0: [149  93 130 196 101  96  87 179 112  90 144 116 125 176 112 132 147  93  87 121 137  61 101 177 132  98 175 137 172 122 106  75]
1: [106 172 125 115 147 133  98  56 162  61 106 130 154 118  98 107 138 156 140 121 204 165 112 187 100 118 149  43 168 137 176 125]
2: [133 145 113 125 124 101 127 123  99 124 122  94 101 144 119 129 113  95 180 111 109 114 167 145 115 145  93  47  95  84 130 135]
3: [113 117  98 125  89 109  85 131 111 133 102 112 101 132 150 183 129 157 143 119 100 101 168 129 100  84 109 108  78  81 151 103]
4: [108 159 120 149 168 175 140 132 164 117 123 150 187 188 171  95 107 141 127 127 117 101 117 106 142  78 137 180 171 151 132 149]
5: [ 84 166 130 106  94 168 123 125 158 141 143 140 177 172 144 108 118 181 104 133 138 101 123 101 133 160 147 127  78 208 105 125]
6: [176 111  97 103 153 113  71  97 122 138 100 134 104 111 148 164 102 102  92 151 126 146  97  85  80 154 145 108 126  96 167 128]
7: [172 115 126 103 161 108 122 130 113 149  99 138 130  88  89 171 155 141 102 146 104 171 160 110 124 171 107  92 135 115 131 154]
8: [133 114 132 104 142 129 143 103 170 136 145 145 150 139 177 104 138 191 165 182 140 154 165 151 154 103 108 158 134 139 123  77]
9: [ 92 128 149 121 129 133 145 145 148 130 153 142 164 163 134  88 147 178  94 139 113 119 114 128 146 103 173 135 116 175 108 121]
10: [127 115 104  96 159 146  92 116  58  93 103 140  93 115 117 150 134 122 114 124 118 170 138 105 108 102 149  91 161 126 142 180]
11: [140 143 187 213 179 148 180 144 177  92 126 133 144 110 195  53  86 106 164 135 110  49 123 136 148  60 161 193 140 110 126  98]
12: [107 161 122 150 168 178 141 132 168 118 120 155 195 190 176  96 107 142 125 128 113  98 113 106 141  70 139 183 173 156 129 148]
13: [111 110 156 157 123 144 189 133 138 119 164 162 138 143 152  84 120 142 111 157 115 136 123 119 138 143 151 153 151 119 110 110]
14: [165 114 116  68 164 131  65 125  94 127 110 154 132  92 133 155 143 139 103 119 133 141 149  87  98 207 134 108  87 123 150 139]
15: [114 133 115 122 107  87 153 164  96 111 113 101 137 139  79 127  99 110 140  96 125 149 107 148 125 148 108 111 142 107 129 130]
16: [196 106 106  71 171 118 138 128 108 162 117 154 111  78  95 167 184 145 105 141  97 193 155 104 137 178 119 120 134 152 119 185]
17: [114 122 155 132 118 124 140 145 114 190 104 164 162  86 127 146 145 107  84 141 110 127 106 118 103 148 167 130  94 149 112 133]
18: [139 113 127 121 149 146  81 116  70 131 143 134 126 160 152 123 139  86 111 103 134 100  76 109  78  88 191 140 123  99 158 125]
19: [155 133 158 211 166 132 192 133 159 125 155 145 163 137 226  63  76 117 161 118  81  65 149 107 157  30 156 237 196 130 142 136]
20: [152 116 120 103 141 130 147 120 107 141 108 166 112 115  98 144 166 159 112 150 112 193 171 115 142 163  92 120 141 144 116 165]
21: [ 74 139 119 137 112 192 100 158 133 194 112 157 135 172  90 163 138  58 114  92 124 111  55 148  95 105 115 144  67 149 167 110]
22: [139 121 121 117 149 167  94 142  87 131  89 125 103 136 117 158 133 126 124 110 124 104 154 117  82 156 144  85 130 126 131 170]
23: [103 137 164 166 186 150  93  56 166  53  93 133 157 143 122  80 127 116 109  98 154 135 101 180  88 105 189  86 202 106 155 100]
24: [125 140 100 142 154 144 132 128 110 111 163  77  77 161 105  84 107 130 165 116 171 143 166 109 155 177 107 146 143  88 175 171]
25: [104 117 161 124 142 114 134 134 138 119 146 117 161  98 144  80 104 151 108 118 157 137 188  96 170 121 120 166 189 172  84 123]
26: [101 124 127 166  90 120 130 132 115 134 136  97 102 179 173 100  64  92 132 115 184 112 113 121 119 126 132 138  94  69 187 138]
27: [ 90  92 128 125 100 137 114 158 119 131 101 121 101  89 156 206 178 120  62 151  53 126 110 120 126  95 159 130  96 142 135 140]
28: [137  98 128 123 151  89  85 111  96  64 129  60  97 111 138 129 142 155 128 123 130 117 171 130 111 101 167 112 164  70 129  87]
29: [ 86 144 145 103 127 144 147 113 148 132 148 148 165 159 133  92 129 178 115 145 137 146 140 124 130 136 152 122 126 186  91 128]
30: [ 91 144 149 121 163 139 102  71 164  56  87 143 142 104 118 109 110 127 139 107 182 146 102 190  92 120 170  58 164 138 137 119]
31: [168 125 136 128 121 120 149 125 129 180 117 143 103 115  94 163 152 139 102 155 102 166 147 114 140 152 105 117 141 119 117 144]
32: [124 131 131 101  92 155 170 129 145 185 136 142 127 148 135 153 157 147 105 169 122 104 129 127 117 161 133 127  96 154  99 156]
33: [ 95 119 156 136 114 140 157 105 157 116 142 145 143 155 143  76 135 159 101 147 111 150 124 113 152 143 159 142 146 159 108 136]
34: [ 96 126 142  75 153 164 132 133 123 159 126 123 119 108 112 115 138 134  99 131 148 128 145 144 115 146 126 147 102 184  90 107]
35: [153 131 158 205 164 131 191 131 156 125 156 145 164 135 226  65  78 120 158 120  85  69 150 109 156  33 158 233 193 129 142 138]
36: [118 147 149 141 115 168 142 136 175 115 141 134 149 137 159  93 106 170 120 145 137 102 124 134 152 156 147 156  99 218  73  94]
37: [101 140 143 114 179 152  82  60 144  30  91 143 169 122 121  97 120 136 139  90 179 159 135 178 109 133 169  75 183 138 160 110]
38: [134 138 128 133 180 149 146 140 148  76 122 123 149 137 166 102 103 148 160 156 141 161 142 168 161  99  73 206 191 120 112  95]
39: [177  99 113  67 165 138 101 126 117 136  96 145 103  79 127 196 161 140  99 143 112 131 165  97 110 187 112 122 115 121 136 171]
40: [139 154 119  90 129 145 100 149 120 147 108 138 141 135  95 141 110 143 107 128 131 141 128 111 131 193 104 118 103 168  93 117]
41: [ 88 128 157 125  97 143 157 131 152 122 155 155 170 163 143  85 127 163 113 138 132 128 118  94 161 152 167 126 109 153 122 140]
42: [104 119 136  89 126 144 161 114 150 138 156 135 153 166 145  86 136 171 118 160 131 150 140 119 147 146 146 133 122 149 105 137]
43: [108 135 115 141 113 129 132 125 120 122 152  96 105 153 138 104  90  99 148  96 185 129 121 132 123 134 148 149 127  99 184 141]
44: [ 94 130 108 128  63 145 131 179 144 156 137 150 207 143 175 164 116 171 125 165 138 119 121 119 146 113 163 132 114 166 114 147]
45: [168 127 150 204 124  90 155 135  83 101 170 132 135 159  86  72 129  53 116  79 168  82  44 186 115  71 175 191 169  98 127  98]
46: [127 177 108 168  85 137  89 136 127 152 116 119 113 172 139 166  79  70 190  71 101  88 161 123 114 134  87  20  89 116 106 169]
47: [108 125 159 108 112 121 177 116 178 102 172 149 152 115 155  99 121 184 154 207 145 195  92 166 167  78 135 151 154 197  51  71]
48: [103 141 121 111 104 146 150 154 125 109 121 145 148 142 152 133 142 179 175 171 141 158 116 175 145 102 126 142 127 166 124 131]
49: [135 149  83  94 158 148 111  41  76 186 152 111 106 188 102 111 126  38 167  51 137 102  51 170  88  75 138 181 112 104 178 105]
50: [131 109 142 102 119 131 152 128 118 151 138 151 123 137 103 115 147 163  94 162 100 162 138 126 150 151 116 119 124 149  96 133]
51: [128 111 113 124 113 125 123 159 159 133 136 123 176 142 173 144 137 177 160 168 131 142 143 160 161  77 122 152 141 126 146 103]
52: [ 69 116 169 125 157  92 142 102  98 193 116 173 159  46 115 128 139  66 126  95 159 141  87  80  82  65 180 135 109 105 169 143]
53: [123 112 142 126  97  98 143 161 212 104 152 106 140 133 178 114 157 202 187 183 109 154 109 150 197  78 125 167  94 111  99  74]
54: [119 104 125 120 110 143 154 148 142 103 138 117 130 171 161 133 157 189 159 166 128 155 145 168 161 101 126 153 145 115 142 118]
55: [143 110 122 175 111  94 111 155 110 110 138 124 123 149 104 109 133 130 107 149 148 106 136 156 140 107 137 135 179 105 126  93]
56: [168 113 117 168 136 104  91 153 110  95 121 114 109 166  83  96 133 115  99 139 150  93 152 156 140 134 115 125 199 108 110  91]
57: [107 115  59  96 146 177  83 108  87 153 107 145  97 165 109 151 135  97 134  85 107 140 111 130  78 125 115 130 110 126 182 135]
58: [174 129 128 113 138 116 132 118 124 167  99 139 130  93 111 180 151 116  84 144 112 148 153 122 115 181 131 107 146 129 119 156]
59: [117 147 137 108  95 146 136 124 156 126 138 133 167 136 148 104  95 180 119 143 142 140 138 114 149 182 115 132 122 200  78 101]
60: [100 128 146  92  97 107 150 106 164 117 176 109 126 130 129 133 144 199 153 169 150 169 131 155 177 141 127 117 132 136  78  95]
61: [147 121 126 169 102 117 107 154 126 120 125 124 121 158 119 136 142 149 120 156 120 104 170 121 148 124 118 123 163 110 119 117]
62: [115 115 144 108 142  91 153 117 157 119 170 113 129 127 124  74 153 186 156 166 117 174 137 154 177  81 118 161 152 115  99  89]
63: [128 166 102 132  96 111 141 122 108 147 115  88 106 158 142 154 100  77 184 100  97  93 132 131 104 121 106  48  83  76 130 154]
64: [174  91 120 166 123  73  45 110 119  87 103  74 132 145 126 127 109  88  86 131 109  76 126 108 114 140 168 108 154  59 138  48]
65: [144 143 188 217 180 146 180 147 180  91 123 132 144 108 199  53  84 105 167 134 109  44 124 137 145  53 160 195 138 105 130  96]
66: [118 109 104  93 130 148  70 150 108 104 102  99 110  95 122 174 138 137 101 110  91 101 140  99  96 126 155 129 107 115 136 136]
67: [168 237 113  78 255 253 168  37 169 128 226  55  27 170   0   0  10   0 214  15 166 135   0 139 109 114   6 255  79 176 121  92]
68: [162  80 128 189  83  83  98 170 160  92 138  84  97 163 133 152 167 159 113 159 112  65 166 160 144  94 123 126 154  99 135  81]
69: [176 123 132  97 149 139 168 127 147 191 116 141  87 123  84 169 172 142 113 179 110 164 156 130 141 192  78 108 132 139  95 178]
70: [160 123 115 142 123  70 144 159 114 104  95  65 104 129  82 112 125  75 119  88 105  98  91 151 146 109 117 146 134 140 115 104]
71: [139 100 110 119 168 134  54  85 105 130 130 114 136 126 149 144 109 100 120  94 138 127 107  63  70 119 162 132 104  93 186  85]
72: [154  92 137 120 152 130 167 128 134 168 130 151  91 106  87 165 181 152 108 175 109 178 155 114 152 142  85  91 143 127 115 174]
73: [117 135 178 140  80  75 128 162 196  48 166  94  82  80 247 108 113 212 216 194 136 154 112 204 206  73   9 193 156 103  39  47]
74: [100 175 107 154 155 139 141 140 143 132  86 148 189 149 131 100 129 150 148 110 136 118 114 146 123  76 143 184 175 160 142 122]
75: [ 72 119 166 124 158  95 139  99 102 183 113 172 158  50 114 126 138  69 128  96 161 142  89  87  84  70 180 131 113 108 169 142]
76: [104 118 109 118 112 151  59 145 108 104 107  84 115 112 155 185 136 167 120 122  84  87 163  81  81 120 163 117  88  98 141 121]
77: [145 183  71  91 140 142 146 104  80 139 140 135 121 153  81 119  80  36 207  53 142 143 121 134 111 166  69 113  79 121 125 158]
78: [121 164  93 114  79  99 113 131 125 145  85  84  96 148 158 162  79  98 170 109  75  41 176 105 118 141  59  81  46  88 153  91]
79: [ 93 123 130  94 144 132 104 120  93 169 117 162 153  69 115 161 140  85 123  93 148 132  96  89  92 109 149 130  97 156 152 145]
80: [109 157 131 112 172 141 109  52 160  38  83 160 154  97 111  97 129 120 147 104 183 157 114 181 106 140 179  70 167 150 170 127]
81: [130 183  93 141  79 124 109 128 121 135  94  98 109 172 151 155  93  96 187 102 100  61 166 108 105 150  73  32  58  91 123 138]
82: [173 201  90  25 206 207 122  56  86 154 171 130 113 118  12  82 111  25 236  32 182 126  49 163 128 151  71 182  32 160 112 140]
83: [102 141 135 103 134 137 152 122 109 161 151 158 128 131  85 112 154 152 120 150 132 164 113 139 123 127 132 120 119 163  99 130]
84: [ 77 140 128  98 227 183  90  37 154  23 123 151 133 135  84  80 145  97 170  52 202 151  79 168  65  78 200  98 214  91 174 150]
85: [203 138 139 177 123 117 153  91 121 142 176  91  41 166 118  74  61  12 140 111 189 113  60 177 118 138 120 167 132  92 193 106]
86: [ 72 119 165 122 154  94 142 104 101 189 116 172 161  52 116 128 138  71 130 100 158 141  89  86  85  66 178 136 111 108 166 142]
87: [175  76 116 169  99  85  76 164 123  96 132 106 127 146 102 132 144 121  82 137 138  83 134 150 139 100 134 117 171 139 120  70]
88: [114 136 174 140  81  83 126 162 192  59 162  99  86  87 236 112 115 201 209 187 135 151 108 200 198  75  16 190 150 106  48  51]
89: [168 168 101  80 132 135 172 113  71 143 133 130 143 141  89 123  80  60 245  48 130 130 112 117 118 128  82  96  59  88 117 172]
90: [111 114 157 141 123 143 147 124 113  91 162 106  71  97 123 107 134 103 109 123 129 142  74 179 157 105 120 165 163 147  99  79]
91: [130 113 143 203 125 102 116 156  84  88 137 135 128 144  86  86 146  90  99 103 162  99  71 178 136 113 174 181 178 125 104  87]
92: [ 92 112 144 131  84 136 157 146 158 136 137 176 151 153 167 105 140 173  98 161 139 140 127 123 153 129 137 139 125 191 116 124]
93: [ 86 128 159 123  97 147 159 128 154 123 158 157 176 164 147  82 128 165 110 139 133 127 114  91 162 155 174 131 105 159 121 140]
94: [151  94 153 200 126  85 112 172  95  82 132 126 122 117  70  89 133  88 103  94 169 109 113 170 165  83 134 191 177 125 148  67]
95: [167 100 109 109 131 117 135 123 113 150 119 150 107  84 116 191 174 152  89 148 126 176 141 109 130 164 144  92 153 140  97 198]
96: [ 91 129  86  97 119 172  80 144  80 115 122 136 121 163 142 168 172 138 154 105 107 134 118 128 104  94 146  77  86 112 129 136]
97: [ 93 120 112 127  93 135 149 146 132 132 115 166 182 135 157 142 136 180 146 178 138 140 144 137 145  62 145 147 149 139 140 146]
98: [191 142 144 143 128  86 185  64 108 147 214 104  36  98 147  61  69  16 157  71 188 122  75 145 111 112 152 176 123 112 197 156]
99: [111 157 129 115 168 137 109  57 159  44  79 157 152 101 108  97 128 116 144 102 178 151 113 175 108 141 176  73 163 148 171 127]
100: [110 112 141  99 132  90 141 119 157 121 167 112 125 127 122  85 156 190 154 169 128 179 143 153 176  88 116 150 146 117 101  91]
101: [128 131 123  94 148 179  50 141  98 162 117 135 124 172 147 153 122  67 103  99 133  73  58 117  50 123 174 133  67 116 168 140]
102: [ 97 141 163 109 134 127 142 114 123 145 132 148 152 108  92 102 134 142  97 140 133 163 130 112 141 150 130 128 119 180 102 119]
103: [128 191  83 130 111 139 131 117  88 139  98 128 125 149 107 157  74  46 197  52 108 106 144 107  91 156  72  65  64 128 124 163]
104: [ 99 121 131  98 148 134 106 121  99 160 119 160 151  73 122 156 138  88 125  98 145 131  99  95  98 105 147 135 106 156 147 142]
105: [149  93 129 100 130 118 164 141 135 171 119 124 142  84 143 194 174 128  88 156 102 136 133 118 122 189 154 104 139 130 103 184]
106: [135 181  80  96 134 136 120 129  87 112  99  84 110 154 115 147 109  98 207  79 104 115 161 127 108 143  63  42  79 108 114 144]
107: [182 104 123 135 133 111 153 123 142 188  94 154 115  83 127 208 180 137  81 166  82 151 165 102 126 156 121 115 123 150 132 192]

[149 116 130 159 118 110  92 184  99  97 162 128 145 140  98 101 150  94 103  83 166  97  74 175 133 128 179 185 152 166 110  80] 91
[ 98 135  84 134  78 131  71 156 146 134  94 110  79 124 160 193 124 154 121 111  98  84 167 114  91 104  77 136  26 110 140  80] 3
[136 123 136 168 139 102 107 167  81 105 149 139 136 138  77  94 149  99 108  73 165  94  74 162 113 101 185 179 154 128 124 105] 91
[119 148 134 108  95 143 138 123 154 129 137 130 164 136 148 109  94 171 124 139 139 136 137 116 145 176 115 129 117 194  81 102] 59
[104 138 156 161 189 155  89  52 163  51  96 133 154 147 122  82 130 114 116  96 156 136 101 180  85 102 186  83 200 103 159 100] 23
[153  96 133 109 155 113  76  87 125 119 116 120 127 120 155 132 137 108  83 128 140 134 116 124  79 159 185 102 138 106 153 115] 6
[117 126 133 186  44 100 104 190 124 125 140 112 115 130 153 155 117 160 126 146 147 107 141 116 145 155 108 118 144 106 117 126] 61
[119 114 118 124 129 118  98 143 118 150 101 118 111  75 110 164 137 137  87 135  92 148 125  71  89 100 114 132  88 104 138 108] 66
[111 132 113 144 109 128 133 130 118 127 155  93 100 157 140 105  87  95 148  96 184 126 122 128 125 135 147 153 123  97 186 143] 43
[116 114 116 124 129 119  94 145 117 147 100 117 111  72 112 164 136 137  86 132  92 147 124  68  85  97 117 135  82 102 140 104] 66
[148 122 125 176 100 116 103 156 126 118 124 122 122 160 120 137 142 149 122 155 120 100 172 121 147 122 119 123 166 107 121 114] 61
[100 178 113 167  84 156 135 151  96 151 167  99 112 166 116 120 105 147 158 114 187 159 163  71 161 195  79 125 134 106 152 171] 24
[176 124 134 123 122 117 146 126 129 181 116 146 100 115  94 167 154 146 101 159 102 172 155 113 145 156  98 111 145 118 119 145] 31
[103 141 121 107 103 146 151 154 125 107 116 150 151 140 154 135 145 184 177 175 139 160 115 179 144  98 125 142 125 172 121 129] 48
[133 132  48 127 139 185 108 114 129 143 116 130  87 142 134 192 123 117 157 101  90 127 126 123  60  98 158 133  60 126 166 129] 57
[ 94 129 107 126  68 143 125 179 142 152 136 149 204 142 172 163 116 170 125 162 137 123 121 117 146 110 163 132 117 162 117 147] 44
[114 147 122 134  81 107 125 184 128 130  83  99 128 145 100 145  85 104 133  94 125  92 118 128 121 172 108  88  96 112 125 129] 15
[165 114 116  71 162 131  71 125  95 128 110 154 131  93 131 155 145 141 104 121 132 145 150  89 101 204 131 109  90 124 148 141] 14
[255 127  53 140 163 145  88  32 114 173 126  51  80 200 115 121  38   0 160  47  77  66  68 180 112  55  96 237 113 143 156  75] 49
[154 123 137 168 103 127  90 157 141 123 125 116 125 174 119 134 143 160 125 142 129  57 185 141 134 136 116 137 153 106 114 122] 61
[104 140 122 109 104 147 144 154 124 108 115 148 149 139 153 138 144 180 172 171 137 154 117 173 140 100 127 138 124 167 122 130] 48
[174  62 174 148 221 155  58  43 193  21 139 109 104 142 139 100 132  58 119 123 173 135 111 194 138  90 168 125 205  83 136  69] 23
[141 147 116 114 148 135  90  56 141  79 127 147 142 135 103  97 142 153 145 140 180 141 121 175 104 110 156  36 142 118 167 101] 1
[119 135 104 173 129 122 130 134 110 103 141  92 102 181 118 111 115 155 157 132 130 164 158 112 155 139 109 116 165  78 175 148] 24
[ 96 130 139  82 147 163 131 133 125 157 123 120 118 114 114 117 137 132 104 129 145 124 145 140 114 144 122 138 101 175  93 109] 34
[128 124 107 138 113  93 147 151 110 122 102  96 116 139  79 104 122 122 137 102 113 139  90 133 161 124 124 108 123 104 131 128] 15
[157 122 138 172  96 121  86 158 141 124 123 113 119 174 116 139 144 160 123 143 131  54 191 141 133 140 113 132 152 101 114 122] 61
[107 115  60  94 155 183  76 101  91 144 101 146 107 169 104 151 138  97 129  84 105 138 110 133  75 121 120 123 116 128 180 132] 57
[118 157 115  98 101  98 128 148 116 110  89  87 109 143  75 129  99 128 136  91 140 135 136 142 136 170  58  80 123 106 121 116] 15
[146  96 156 197 127  87 116 169  98  85 136 127 125 118  75  89 133  91 102  98 168 109 113 167 165  84 139 187 174 126 147  71] 94
[129 135 123 144  89 127 146 180 107 119 115 117 140 168 113 137 108 118 152  74 123 110  96 142 128 155 118 101  81 122 146 129] 15
[118 120  78  87 138 165  64 115 104 149 102 124  90 150 102 155 127 113 137 107 113 115 156 112  80 100  85 110 102  76 153 128] 57
[124 137 131 166  88 107  72 190 123 124 111 115 134 139 125 147 151 162 121 132 128  97 170 120 149 140 108 140 145 121 114 129] 61
[163 126 112 140 124  68 144 160 110 104  91  60 102 128  73 111 125  69 117  81 104  96  88 152 143 110 117 144 134 142 116 105] 70
[103 174 112 163  89 157 132 151  96 147 163  98 111 163 116 124 107 147 156 114 181 155 163  74 155 189  83 123 134 106 151 169] 24
[128 110 139 103 115 132 151 131 120 151 138 151 129 137 108 119 144 164  96 162 102 159 137 126 150 148 119 120 123 150  97 134] 50
[115 145 125 133  87 108 121 175 130 124  85 102 127 141 102 140  89 106 133  95 129  97 118 132 121 169 111  88 102 114 127 127] 15
[166 234 112  83 255 250 163  39 170 123 225  52  26 172   0   0   9   0 215  14 166 129   0 140 110 111   7 255  80 173 124  90] 67
[168  90 141 164 193 158 129 136 186  56 138 133 123 129 213  89 111 125 160 161  99 115 135 169 180  43 119 191 220 153  82 101] 38
[118 138 101 169 128 124 129 133 110 105 140  96 102 181 118 114 115 150 159 129 129 163 157 113 152 139 105 114 158  80 172 148] 24
[103 119 157 125 139 110 132 135 135 116 141 116 163  97 144  79 104 155 108 117 156 139 189  95 172 117 118 167 197 171  81 122] 25
[122 108  93  91 143 176  46 119 119 159 113 121 130 154 142 163 120  83  94 110 123  91  84  87  69 118 174 131  78 133 160 111] 101
[185 134 147 202 104  50 184 106 157 131 110  97  58 144 109 115  31  32 127 148 110 107  91 135 125 147  67 134  98  81 160 127] 85
[108 135 104 161  87 127 142 152 127 136 147  93 103 147 131 113 105 133 161 112 158 113 130  94 153 156 142 144 130 111 167 160] 43
[108 119  97 126  83 109  85 133 111 135 101 111 101 135 153 184 128 158 145 118 100  97 168 131 101  78 106 107  73  80 150 100] 3
[137 112 133 101 145 127 140  98 170 139 144 145 146 136 177 102 140 195 170 185 138 155 168 157 152 102 103 158 132 138 121  72] 8
[121 139 103 167 127 125 131 133 110 106 140  95 104 181 117 112 114 149 161 127 130 159 155 113 152 141 106 115 155  80 171 148] 24
[ 93 127 149 121 129 131 145 145 150 130 154 141 161 161 132  90 148 180  93 140 112 121 113 130 147 101 173 134 116 178 107 119] 9
[173 125 134 121 122 119 147 127 130 180 116 143 100 116  96 166 154 146 101 159 103 169 153 116 142 156  99 112 142 122 117 145] 31
[117 176  93 123  72  94 119 120 131 124 109  62  90 132 169 177 100 131 167 130  96  50 197 110 112 137  66  76  38  85 142 103] 78
[123 168  99 131  93 114 137 126 108 147 108  87 112 163 141 161 102  81 187 102  91  90 136 130 104 122 103  38  80  74 125 154] 63
[ 99 133 150 103 104 110 157 108 157 119 176 108 133 128 131 125 141 188 153 161 146 159 126 150 174 133 134 126 134 133  79 100] 60
[171 195  92  36 199 199 121  63  88 151 169 129 114 121  18  84 112  32 227  40 180 124  55 162 129 148  76 179  42 156 113 137] 82
[114 121 155 134 116 126 143 149 116 191 103 163 162  87 129 146 145 110  82 143 105 124 107 118 105 148 168 132  91 152 110 133] 17
[134 137 129 130 175 149 145 141 147  82 122 125 147 137 165 106 103 147 155 154 142 157 143 166 158 108  75 200 184 126 111  99] 38
[ 99 135  84 135  77 131  78 153 144 135  96 108  81 128 154 190 124 150 122 111  98  86 157 114  93 102  79 134  32 107 139  83] 3
[110 125 101 156  90 104 121 170 105 135  99 108 119 151 114 150  83  95 131  97 117 107 142 120 133 149  98 114 123 119 144 127] 15
[131 172 109 163  90 137  93 136 128 153 115 119 113 166 137 168  86  75 183  77 100  91 162 122 115 136  88  27  91 119 106 170] 46
[145 181  72  87 142 146 145 104  85 137 144 135 124 152  88 119  85  42 209  59 146 145 123 136 116 162  72 117  79 125 120 154] 77
[171 125 134  98 150 139 163 122 147 183 118 139  91 123  85 164 169 142 115 175 116 163 151 137 138 187  83 104 134 141  98 173] 69
[129 111 102  98 162 148  90 116  52  95 102 138  91 118 116 153 135 120 110 122 113 168 143  97 105  99 153  91 163 124 147 184] 10
[ 87 150 161 115 139 145  88  97 169  49 113 151 148 115 139 109 124 139 163 102 192 127 112 197 109 128 145  69 129 149 126 109] 30
[102 124 126 159  97 123 125 130 113 134 136 100 103 178 170 103  70  92 130 114 181 114 112 121 116 125 134 139  95  72 185 137] 26
[166 118 116  73 160 128  70 124  95 127 108 147 130  95 127 153 140 134 107 116 133 140 142  92 101 200 133 111  90 123 148 138] 14
[115 111 115  94 169 143  63 119  78 101 122 117  82 112 100 122 134 143 106 103 124 166 153 115 108 126 123 124 156  98 139 137] 10
[ 81 108 171 108 161 126 153 106 117 159 158 146 151  97 112  99 133 135  95 139 146 137 175 112 149 159 145 133 140 145 101 128] 102
[ 93 148 150 120 167 139 102  66 167  50  86 144 145 104 117 103 106 126 143 105 190 147  99 195  89 122 173  52 169 139 136 118] 30
[124 149 130 169  98 113  89 184 121 122 124 113 140 143 126 133 142 151 130 121 126  94 153 111 148 127 115 155 152 121 118 134] 61
[125 112 101  98 131 147  71 146 102  99 105 102 112 101 119 169 137 132 105 107  96 100 131 105  95 124 159 134 110 116 138 132] 66
[117 150 153 145 114 169 147 135 181 116 144 136 152 140 161  87 104 172 122 147 141 102 123 137 156 158 146 158  98 225  68  91] 36
[ 96  92 127 127  99 134 111 159 120 128 103 122 102  94 152 202 175 120  65 151  59 123 113 121 127  97 155 129  99 142 133 135] 27
[ 96 119 113 130  94 132 145 147 131 130 116 162 178 136 153 141 137 177 144 176 138 136 146 138 144  66 143 146 151 136 139 144] 97
[114 132 116 120 108  90 154 161  99 113 116 103 138 141  83 124 101 115 138 100 126 149 110 146 127 148 111 113 141 110 127 130] 15
[144 183  72  90 139 145 143 107  80 138 142 136 121 151  83 119  84  41 207  54 145 143 121 135 112 166  71 118  77 124 124 157] 77
[115 122  92 109 138 142  83 107 100 103  95 107  83 124 127 155 120 141 101 125 113 122 139 104  83 116 124 126 129  99 147 128] 66
[107 124 104 119 120 167  76 147 121 116  82 134  93 128 148 177 137 127  81 122 106  96 128 116  80 139 130 132  88 138 145 136] 66
[161  89 137 122 146 126 173 135 132 179 130 151  87 104  87 171 183 156 103 185 102 179 161 110 158 147  76  91 138 130 110 176] 72
[144 165  90 120  92  95 169 107 117 154 124  84 116 139 136 177  93  52 195  91 103  81 127 143 101  93 114  94  65 107 123 120] 63
[136 100 111 115 173 140  52  85 105 122 129 120 142 122 146 141 113 107 120  91 145 136 104  66  70 118 167 131 110  99 186  89] 71
[154 114 128 162 117 107  88 188  97  94 163 126 142 137  95 104 150  90 102  81 168  95  72 181 132 128 178 188 154 167 111  75] 91
[121 161 147 164  90 140 197 131 122 148 193  86  80 137 115 105 118 137 193 133 185 124 145 111 173 198  95 129  94  89 164 162] 24
[100 142 141 111 180 153  81  61 138  40  97 141 170 126 122  98 122 128 138  85 178 154 124 171 106 129 171  83 178 136 161 110] 37
[144 118 136 171  92 123 130 135 113 142 138 100 125 175 125 122 116 148 126 130 151  88 183 130 114 148 138 136 164  86 128 137] 61
[ 96 116 150 171 125 147 173 107 115 103 132 104 102 113  86  63 112 102  84 127 112 123  99 119 150 124 130 159 185 137  63  97] 90
[164 167 100  81 132 139 165 113  71 143 131 130 141 142  90 124  84  63 239  52 131 130 115 118 117 128  83  94  63  90 117 170] 89
[140 112 126 124 146 147  78 120  70 134 137 137 127 164 153 126 136  83 106 100 132  93  76 106  75  88 193 138 120 101 161 128] 18
[126 110 139 122 103 100 139 157 205 104 149 107 138 129 173 118 157 198 182 180 109 155 113 147 191  85 125 163  99 110 101  79] 53
[159 126 113 138 124  72 146 157 112 107  95  68 108 129  79 111 126  75 117  88 106  98  89 151 143 108 123 144 133 143 116 108] 70
[162 116 118  73 160 129  67 127  94 127 111 152 132  96 132 153 143 141 105 119 135 139 154  90 101 202 131 110  92 121 148 139] 14
[191 104  93  77 180 130 138 141 114 154 116 150 114  79 113 193 180 137  99 146 103 169 163 116 123 179 107 126 131 172 122 191] 16
[122 157 146 167  96 141 193 133 123 144 190  88  83 135 119 105 119 136 189 133 180 121 144 113 172 188  99 133 100  94 160 157] 24
[116 114 117 128 129 122  98 144 119 147 103 118 115  78 115 160 135 137  87 132  92 142 124  71  90  97 118 135  87 106 138 104] 66
[116 127 135 181  47 102 108 185 127 125 142 113 116 130 153 152 118 160 127 147 148 110 139 118 147 155 111 120 142 111 113 123] 61
[125 139 101 139 155 146 131 127 111 113 161  80  80 161 101  85 111 133 161 120 166 145 166 109 155 174 107 143 144  92 170 170] 24
[171  94 115 164 124  81  50 110 120  90 104  78 129 145 127 131 110  90  91 128 107  80 126 109 110 137 167 110 147  63 140  54] 64
[118 130 115 121 110  91 149 162  99 111 112 101 134 137  83 131 103 113 136  98 124 145 110 145 122 151 112 111 140 108 130 130] 15
[188 105  97  78 178 128 137 141 116 151 121 148 113  82 110 188 181 140 102 148 107 168 166 121 127 174 104 127 134 167 122 183] 16
[116 130 115 122 111  90 146 159  96 112 115 102 137 138  84 128 100 110 138  96 126 148 107 142 122 146 112 113 140 106 133 127] 15
[177 208  97  46 209 190 141  56  86 144 192  88 170 148  79  88 156  23 224   0 138  71   0 161 110  91 132 199  39 154 131 151] 82
[174 113 126  99 163 107 120 127 114 148  97 141 133  84  92 170 158 143  97 149 105 173 154 108 121 172 114  95 135 118 131 156] 7
[116 120  90 104 138 143  82 109  99 104  95 105  81 121 118 161 126 143 100 126 113 126 141 103  81 121 122 121 126  94 146 127] 66
